One vector is turned by the same rotation once a step. Each row is the vector after some number of steps, and that number follows the row.
The counts run from 0 to 500.
[103 151 104 144 136 140 135 152 115 105 144 118 233 120 129 110 188 147
 126 120 155 113 123 135 150 162  92 151 130 119 142 166 125 104 108  99
 187 123 143 171 138 124 164 127 105 116 165 109 156 143 154 139 108 113
 112 149 123 153 145 110 164 147 118 114 121 133  82 117  97 125 179 145
 131 129  95 102 139  99]	445
[162 148  90 184 133 125 133 131 124 107 144 145 211 104 122 131 118 154
  83 109 106 134  83 147 117 179 111 117 129 118 132 131 146 120 141 118
 165  91 106 133 146 122 125 123  97 100 151 129 145 175 172 154 142 113
 138  95 164 168 127 112  89 143 122 139 104 136 109 128 140 149 164  89
 155 141  82 137 106  96]	78
[138 140  79 120 111 123 161 140 108 104 143 136 192 115 141 165 101 137
 129  93  99 135 129 181 146 139  91 135 156 189 146 162 153 128 152 134
 173 128  91 175 136 126  80  96 136 159 122 124 127 125 122 110  88  91
  70 148 153 152  87 104 124 128 134 104  93 137 107 106 110 134 142 109
 118 134  97 175 127 114]	327
[ 95 116  95 142 117 124 125 147 167 143 145 113 150 145 131 152  88 137
  78 131 103 131 147 175 124 137 114  78 101 156 167 121 117 104  88 162
 104 152 112 117 149 140 145  97 132 103 131 168 131 116  72 133  78 126
 104  76 133 141 132 173 136 183 126 146 161 130 103 157 122 144 145 125
 160 136  87 161  86 102]	206
[ 89 116  88  77 137 124 124 167 176 112 143 144 146 127 135 187 113 123
 140 119 128 144 205 174 125 117 125 129 167 166 130 163 116 108 103 138
 145 158 124 156  95 124 151 146  95 127 106 121 137  72 107 104 107 117
 112 122 111  77 161 163 140 128 124 121 170 138 117 154 138 157 126 141
  90 166  90 116 145 125]	233
[132  91 123 159 145 125  89 150 154 120 121 139 155  95 147 140 113 157
  95 148 141 122 121 177 147 142  77 160 133 126 158 130 111 104 106 132
 111 168  87 110 119 111 155 148  79  92 136 146 115 124 159 158 161 131
 123  92 115 171 157 141 180 191 120 165 148 129 103 134 106 162 147 164
 159 148 106 121 139 140]	170
[138 109 128 110 145 137 156 136 166  84 165 144 149 114 134 132  83 110
 134 114 132 168 140 140 141 116 143 154 172 172 145 126 132 146 159 143
 133 188  87 139 126 193 128 171 104 115 134  93 139 102 179 146 142 122
 167 144 115  93 110 140 138 148 146 178 115 136 120 150 127 156 148 172
 147 144  85 177 141 111]	261
[141 118 102 138 158 109  98  92 164 157 135 101 153 100 119 124 117  87
 131 128 137 218 148 156 153 107 108 152 135 176 171 136 154 121 150 133
 122 176  88 138 160 189 106 140 130 138 148 136 132 122 149 165  92 134
  92 137 114  92 130 115 124 168 158 104 132 136 124 127  74 149 131 147
 128 112  86 138 143 156]	301
[161 126  91 191 138 133 100 126 157 135 119 129 173 121  82  93 122 130
 140 160 169 145  90 147 105 139 112 124 122 140 145 145 163  97 172 138
 126 122  99 138 142 131 159 180  70 107 155 134 159 156 151 167 155 114
 153  64 122 129 151 107 117 132 143 134 134 151 102 138 131 152 138 120
 146 115  80  91 126 139]	93
[142 110 136 158 165 126 105 129 146 129 130 156 186  75 105  98 158 117
  93 140 134 159  80 112 154 180  95 143 128 121 148 144 138 103 115 120
 122 158  90 123 140 143 148 135 115 127 135 135 132 191 175 156 110 139
 134 120  96 153 115 121  95 180 113 135 123 123  94 116 119 150 198 154
 167 138  89 129 119 126]	463
[120 101  99 153 140  93 126 140 131 138 126 148 183 115 128 130 155 124
 120 153 109 145 139 181 146 148  97 140 140 115 163 127 143 106 134 133
 125 107 111 162 119  81 130  90  91 146 123 145 113 145 150 141 112 148
  57 115 145 161 174 116 121 181  95 129 107 153  88 112  95 124 146  70
 109 112  98  84  93 157]	416
[160  85 105 108 148  77 112 154 145 132 123 148 164  86 131 155  92 136
 124 120 103 164 148 180 144 114  85 157 161 147 155 164 159 156 117 126
 141 123  61 146 103 122 117 125 137 158  78 150  75 115 140 127 105 101
 110 138 134 125 134 121 133 175 103 127 118 151 129 136  86 159 131 110
 110 142  77 118 153 152]	333
[108 100 109 125 117 103  98 149 143 125 146 115 176 141  59 178 125 172
 110  97 158 175 154 168 103 122  84  98 152 135 123 115 147  92 104 119
 124 106 134 150 164 130 123 106  99 139  78 139 123 147  86 112 104 126
 140 141 142  82 156 107 136 131  92 109 140 162  97 110  99 143 132 105
 152  82  88  90 145 101]	27
[ 96 134  44 131 136 127 124 134 149 116 156 138 186 149 158 154 109 136
 102 112  86 152 195 172 114 143 136 129 131 133 147 131 117 136 123 137
 158 108 141 136 137 127 126 108  97 112 170 116 148  82 141 157 108 139
  99 125 153 116 170 154 132 157 156 120 128 122  89 143 135 146 151 100
 102 177  86 151 102 127]	239
[ 83 162 108 142 140 124 151 153 160 126 145 126 164 150 130 141  95 121
 149 125 149 152 140 126 113 100 117 134 156 167 181 182 147 138 150 145
 144 178 106 162 154 177 137 146 104 110 191 110 116  78 123 144 124  83
 119 137 118 119 125 157 193 155 138 139 153 134 107 128 103 158 113 171
 121 127 102 121 129 120]	267
[129 162 152 128 136 161 146 149 165 111 127  59 178 115  88 140 152 109
 117 117 187 137 111 155 129 143 123 116 142 135 122 133 129  85 108 125
 143 158 115 166 119 173 157 164  97  86 139 124 178 163 129 150 131 126
 148  79 116  92 137 122 110 117 110 165 148 151 151 156 116 147 141 150
 154 108  99  98 158  97]	100
[137 126  98 187 137 149 139 143 158  90 167 139 152 123 150 106 113  94
 121 123 149 110 106 130 141 150 140 105 125 162 138  98 104  90 158 140
 123 170 112 118 109 161 162 134  72  68 173  96 173 140 151 130 155 124
 127  88 124 147 123 144 117 161 152 168 143 143  94 137 132 124 140 170
 157 142  82 131 107  94]	178
[164 136 139 141 135 141 149 136 144 110 106 129 192  90 101 141 106 154
  88 115 126 124  68 158 138 167 116 148 167 129 127 148 148 130 112 128
 146 137  71 153 139 153 119 131 125 111 121 155 144 178 181 150 121 100
 142  81 138 177 100 113 100 135 105 156  98 130 154 139 131 165 162 120
 171 134  92 134 135 113]	82
[124 106  78 137 157 143  98 135 158 100 146 179 181 119 136 172 124 171
 105 119 111 120 145 160 165 155 103 183 155 115 127 148 129  96  85  94
 143 136 119 112 141 102 180 130  79 111 141 111 114 109 189 132 144 152
 121 112 148 139 161 131 102 136 107  93 150 124 112 147 136 158 156 123
 124 159  90 116 125 142]	155
[ 94 104  56 147 124 139 106 171 177 117 153 150 147 150 100 138  92 152
 120 109 145 103 129 125 126 130 141 101 140 183 159 134 151  71  92 144
 113 144 125 125 143 145 183 129 103  95 134 110 130 112 103  97 114  98
 151  81 113 119 131 164 131 108 111  96 182 145 105 143 140 153 119 149
 150 151  81 116 117 104]	191
[140 102 102 147 118 150 161 143 150  82 180 150 180 135 139 145 101 187
  98 122 109  99 137 178 162 164 112 132 126 149 135 138 108 114 104 117
 152 148 113 129 144 132 179 132 113  98 114 121 154 101 156 123 142 128
 150 116 160 134 136 135 133 143 132 144 119 137 110 181 131 120 164 127
 177 115  62 167 101  78]	161
[163 129 170 141 134 131 149 159 149 113 128 140 169  85  90 150 113 151
  99 134 146 123  73 155 124 154  78 125 157 138 135 175 145 120 124 130
 136 159  59 142 126 130 136 165 111 121  94 147 117 178 144 134 146  98
 154  92 125 147  94 121 119 145  94 174 126 143 137 145 130 167 157 146
 172 106  95 127 145 100]	85
[129  97 113 136 146 125 121 169 143 132 122 164 179 148 100 126 114 128
 176 135 176 129 110 136 158 140 105 194 186 102 140 132 179 122 125 128
 127 137  99 142 151 133 173 111  74 147 145 130 107 134 160 129 126 119
 120 127 116 166 141  85 136 171  85 123 134 151  94 112 113 127 150 134
  96 132  93  74 155 157]	433
[132  99  98 156 131  91 134 111 147  95 156 169 126 100 107 123 109 106
 112 127 113 162 135 163 133  98 113  96 126 225 164 147 129  96 190 152
 101 163  80 153 128 139 102 136 114 135 101 121 115 127 126 115 111 100
  92 125 119  89  97 158 115 135 148 131 108 142 100 117 101 147 111 149
 162 102  91 145 108 138]	295
[160 116 142 156 120 104 149 144 137 138 155 142 151 123 105 169  83 130
 121 120 132 160 106 170 113 163  72  96 157 128 123 113 151 133 152 132
 124 139  84 124 152 129 122  81 101 150  99 151 127 159  96  95 126 116
 113 130 165 152 114  77  92 186 116 161 131 159 102 117 118 112 145 100
 134  81  70 122 112  89]	44
[122 119 108 171 144 110 137 130 141 109 118 177 178  75 118  95 170 122
  97 140 117 111  87 120 152 176 135 114 133 149 158 152 118  97 135 134
 130 139 108 174 102 115 145 110 111 110 133 136 145 183 172 121 111 106
  95  98 107 182 123 146 111 146 118 142 106 133  90 103 120 143 167 128
 163 143  87  87  97 124]	459
[119 159 125 153 141 149 141 111 152 136 149 145 178 134 104 161 133 136
  91 151 108 138 115 188 144 168  74 123 105 134 148 184 132  88 125 113
 132 144 102 137 181 104 154 128 110 127 148 155 135 135 129 155 104 151
  79  84 159 128 117 122  64 147 122 109 134 117 111 160 139 139 157 105
 141  94  97 139  76 130]	121
[ 98 176 128 127 147 137 118 110 129 117 124 118 198 142  62 151 146 126
 116  97 175 169 123 154 130 125  90 144 154 135 129 160 142 103 128 105
 143 140 127 170 201 154 119 108 101 141 157 143 143 146 123 143  76 118
 103 145 120  97 107 106 106 130 115  90 115 118 105 100 102 151 138 155
 132 101 110  87 159 135]	21
[126 147 125 159 150 149 120 123 152 127 138 121 159 132 140 149 145  88
 134 159 154 151 145 187 140 152  87 157 128 110 128 129 111  88 158 114
 133 165 115 126 126 115 166 133  45 102 180 128 166 121 144 163 147 168
  74  91 141 123 168 101 100 178 143 141 156 130 100 145 127 119 144 138
  93 121  98  99 120 146]	137
[119 145 116 123 149 109 153 177 149 113 161 120 210 132  95 135 135 131
 104 102 115 138 116 129 129 122 113 112 133 139 172 190 183 137  87 111
 163 105 103 165 140 154 144 135 161 131 125 110  76 145 128 136  96  91
 140 134 141 101 104 156 117 141  73 132 121 154 135 155  96 163 139 105
 140 115  88 133 121 101]	366
[170  71  94 123 135  69 117 160 150 138 144 146 157  83 132 141  99 135
 135 128 107 179 152 173 132 120  95 132 147 156 158 147 160 150 137 131
 141 122  75 139  89 128 129 141 129 152  74 127  92 118 138 116 127 101
 129 138 131 111 149 115 136 174 118 143 125 168 120 145  91 144 131  98
 115 124  62 126 142 128]	335
[131 115 117 119 133 118 125 148 151 117 152  79 146 165  99 143  73  85
 135  92 161 179 156 171 128  78 122 110 142 161 138  78 149 127 136 150
 111 150 104 135 160 195 120 105 113 134 125 137 130 114  92 131  88 126
 122 128 128  77 121 123 129 178 124 153 131 152 126 136  82 125 108 148
 128 102  83 139 153 119]	306
[145 129 157 128 146 101 130 116 150 149 130 109 167  84 122 183 125 123
  91 110 118 190 128 169 138 167  90 132 167 109 127 125 133 137 102 107
 134 151  96 138 132 150 106  81 129 137 102 162 131 168 141 117  96 135
  98 132 154 140 139  94  82 185 107 141 126 145 139 125  96 139 156  96
 136  95  71 111 125 106]	40
[136 138 118 120 121 126 116 171 122  96 111 112 203  96 115 176 139 172
 106  93 164 117 125 173 112 143  77 146 170 117 100 141 124 108 101 115
 175 110 115 162  95 105 117 134  77 112 108 127 141 154 141 128 148  96
 135 121 128 146 152 103 158 116  91 137 131 149 127 107 114 166 143 131
 132 153 110  88 184 107]	68
[114  83 110 134 116 115 129 183 140 116 140 120 193 122 111 131 136 178
 100 110 143 110 110 135 135 164 120 118 160 115 145 105 147 106  64 140
 133 109 121 147 113 133 144 100 119 118  92 133 120 173 137 115 124 113
 158 118 123 168 153 131 168 151  68 153 133 166 102 116 102 140 172 103
 176 130  93 114 123  81]	452
[107 105  75 152 101 131 122 140 159 146 124 119 137 129 142 137  82 135
 102 146 109 130 127 184 119 153 125  94 127 183 167 106 122  85 134 188
  97 153  98 140 128 130 110 102 100 120 138 164 161 127  91 139  96 124
  81  62 124 166 136 148 149 151 145 136 150 138  88 118 132 138 145 121
 153 146 105 164  86 122]	209
[120 117 112 114 138 148 126 135 167  89 132 139 161 118  83 176 140 136
  81  99 123 126 120 174 136 154 140 118 151 149 110 111 131  57  90 128
 118 121 120 148 113 111 140 128  91 105  96 128 143 171 151 123 123 155
 120  71 140  99 129 140  46  90  82 123 128 147 142 144 145 155 143  97
 153 134 107 110 115 120]	114
[152  68 107 141 140 107 123 134 134 138 136 131 178  99 139 125 146 123
 127 140 120 165 130 175 160 168 117 161 157 120 145  88 155 108 132 135
 122 124 106 148 103 115 119 109  94 144 101 124 138 169 180 146 131 170
  96 123 142 150 172  84 114 171 102 142 103 167 100 109 100 111 174  72
 125 118  94 122 104 144]	419
[139  91 102 181 143 121 121 154 182 116 148 125 135 107 150 116 105 119
 121 135 146 122 126 130 137 149 148 114 145 149 154  87 118  99 121 143
 104 173 104 116  90 161 179 139  86  70 136 110 151 128 156 121 164 127
 150  77 118 147 161 151 139 171 132 178 164 163 120 154 125 132 132 140
 159 136  61 112 110 100]	175
[145  82 137 126 114 141 137 144 163 104 127 136 135 142  88 155  95 145
 118 155 151 126 127 225 142 126  98 134 146 138 119 105 122  90 125 151
  90 151  83 138 137 107 154 141  77 122  77 173 143 121 122 137 133 159
 120  68 139 111 145 110 109 155 109 166 129 151 123 159 138 130 142 121
 153  98  94 123 131 141]	129
[129 136 153 148 135 128 171 166 126 118 152 161 175 132 121 130 132 102
 168 145 166 122  94 145 152 163  73 152 159 125 141 166 151 114 162 123
 149 168  89 157 141 121 155 110  85 151 158 119 122 146 131 115 122 119
  85 144 127 168 107  82 129 187 107 152 128 142  80 110 117  99 160 151
  99 102 101 112 119 123]	429
